[[6873 6417 6682 6342 6786]
 [2405 6453 5334 3709 7143]
 [5146 6190 6167 5817 7734]
 [4862 3780 8444 5652 7026]
 [5568 7595 5463 6297 6042]
 [5794 6932 5538 6147 6138]
 [6601 6267 6447 6220 6492]
 [6605 7155 4244 4860 4903]
 [5558 4819 6530 6145 7223]
 [8131 5779 6659 7263 5885]
 [6183 6235 6128 6283 6164]
 [7043 6255 6395 6531 6491]
 [7415 6256 6622 6462 6450]
 [6056 6410 5951 6139 6147]
 [7901 6077 3641 4619 4979]
 [5799 5923 2446 4591 4190]]
Counting starts at 0.
Report the entry at row 0, column 2.
Answer: 6682
Report the entry just right of the smallest entry.
Answer: 6453
The entry just left of 3709 is 5334
Report the entry directly below 6462.
Answer: 6139
Report the bottom entry of the column that holds the largest entry.
Answer: 2446
Report the entry directly above 6128.
Answer: 6659
Report the entry at row 2, column 0.
Answer: 5146
The entry directly above the smallest entry is 6873
Report the entry just left of 6235.
Answer: 6183
Report the entry in the bottom-right corner.
Answer: 4190
The entry just left of 2446: 5923
Report the entry just right of the largest entry.
Answer: 5652
Report the entry just right of 7263.
Answer: 5885
The entry in the top-right corner: 6786
Report the entry directly above 5794.
Answer: 5568
The entry directly below 5652 is 6297
Report the entry directly below 4903.
Answer: 7223
The entry at row 2, column 1 is 6190
The entry directly above 6395 is 6128
Report the entry directly above 6138.
Answer: 6042
The entry directly below the largest entry: 5463
Report the entry in row 1 and column 0.
Answer: 2405
Report the entry directly above 6659.
Answer: 6530
The bottom-left entry is 5799
The entry directly below 6167 is 8444
Report the entry directly above 8131.
Answer: 5558
The entry directly above 5568 -> 4862
Report the entry directly above 6220.
Answer: 6147
The entry just left of 6447 is 6267
The entry at row 2, column 2 is 6167

[[-2.66  1.63 -0.25 -1.99]
 [ 2.86 -2.58 -1.03  2.70]
 [-0.26 -1.39 -2.46  2.00]
 [-2.04  0.44 -1.59  0.36]
 [-2.38  1.31 -0.41  0.92]
 [-1.59 -0.35 -2.35  1.78]
 [ 4.88 -4.64 -1.52  3.23]
 [-1.87  1.26 -0.97  0.26]]
Rows and columns are numbered from 0.
Read off the entry at row 2, column 0.
Answer: -0.26
The entry in row 1 and column 0: 2.86
The entry directly above 2.86: -2.66
The entry just right of -0.35 is -2.35
The entry in the top-right corner is -1.99
Read off the entry directly above 1.31.
Answer: 0.44
The entry directly above -0.41 -> -1.59
Read off the entry in row 0 and column 2.
Answer: -0.25
The minimum is -4.64
The largest entry: 4.88
Read off the top entry of the column that holds the smallest entry.
Answer: 1.63
Read off the entry just right of -1.39.
Answer: -2.46
Read off the bottom entry of the column that holds the largest entry.
Answer: -1.87
The entry directly below -1.52: -0.97
The entry in the bottom-right corner: 0.26
Read off the entry directly below the smallest entry.
Answer: 1.26
The entry at row 1, column 1 is -2.58
The entry directly below 2.00: 0.36
The entry directly below -1.99: 2.70
Read off the entry just right of 1.31.
Answer: -0.41

W =
[[ 1.29  0.98 -0.62 -2.50 -4.44  2.30  2.14 -4.75 -2.31  1.43]
 [-3.45 -2.00 -2.56  2.83  2.45  0.48  2.61 -3.42  0.88  0.34]
 [-3.46  0.05 -2.76 -1.44 -0.86 -1.81 -1.58 -1.75  0.13 -2.25]
 [ 0.67 -0.73 -2.44  0.64 -1.94 -0.28  2.04 -2.87 -0.27  2.00]
 [ 0.75 -0.76 -0.58  1.50 -2.11 -3.06 -1.54 -0.84 -0.42  0.48]
 [-3.09 -0.18 -2.32  1.72  1.93 -1.11  1.85 -2.26  0.51 -1.21]
 [-0.06 -0.58 -2.53  1.34 -1.22 -1.71  0.33 -1.82  0.42  0.60]
 [-5.46 -2.00 -3.13 -2.94 -1.42  0.25 -1.08 -3.25 -0.86 -0.22]
 [-3.50 -1.13 -2.53  0.47 -1.08 -0.11  0.25 -2.99 -0.48 -2.10]
 [-3.74 -0.95 -3.29 -0.25 -1.85  2.17  1.71 -4.65 -1.68 -1.64]]
The entry directly above -1.42 -> -1.22
What is the third largest entry?
A: 2.45
What is the top-right entry?
A: 1.43
What is the third entry on the diagonal from the top-right corner?
A: -1.75
The largest entry in the last row: 2.17
The 2nd largest entry is 2.61
What is the entry directly below -0.62?
A: -2.56
What is the largest entry?
A: 2.83
The largest entry in the last column is 2.00
What is the last entry, reading row by row?
A: -1.64
What is the bottom entry of the column that holds the smallest entry?
A: -3.74
What is the entry directly above 0.88?
A: -2.31
What is the largest entry in the first column?
A: 1.29
What is the entry directly below the largest entry?
A: -1.44
The first entry of the smallest entry's row -> -5.46
The first entry in the row that holds the largest entry: -3.45
The entry just left of 2.04: -0.28
What is the top entry of the column that holds the largest entry?
A: -2.50
The entry just right of -1.11 is 1.85
The 2nd entry on the main diagonal is -2.00
What is the entry just right of -0.06?
A: -0.58
What is the 3rd entry from the end, reading row by row?
A: -4.65
What is the entry just right of -1.75?
A: 0.13
What is the entry directly above -2.99?
A: -3.25
The second entry, reading row by row: 0.98
What is the second smallest entry?
A: -4.75
What is the entry just left of -2.94?
A: -3.13
What is the entry directly above -5.46?
A: -0.06
The entry just left of -3.25: -1.08
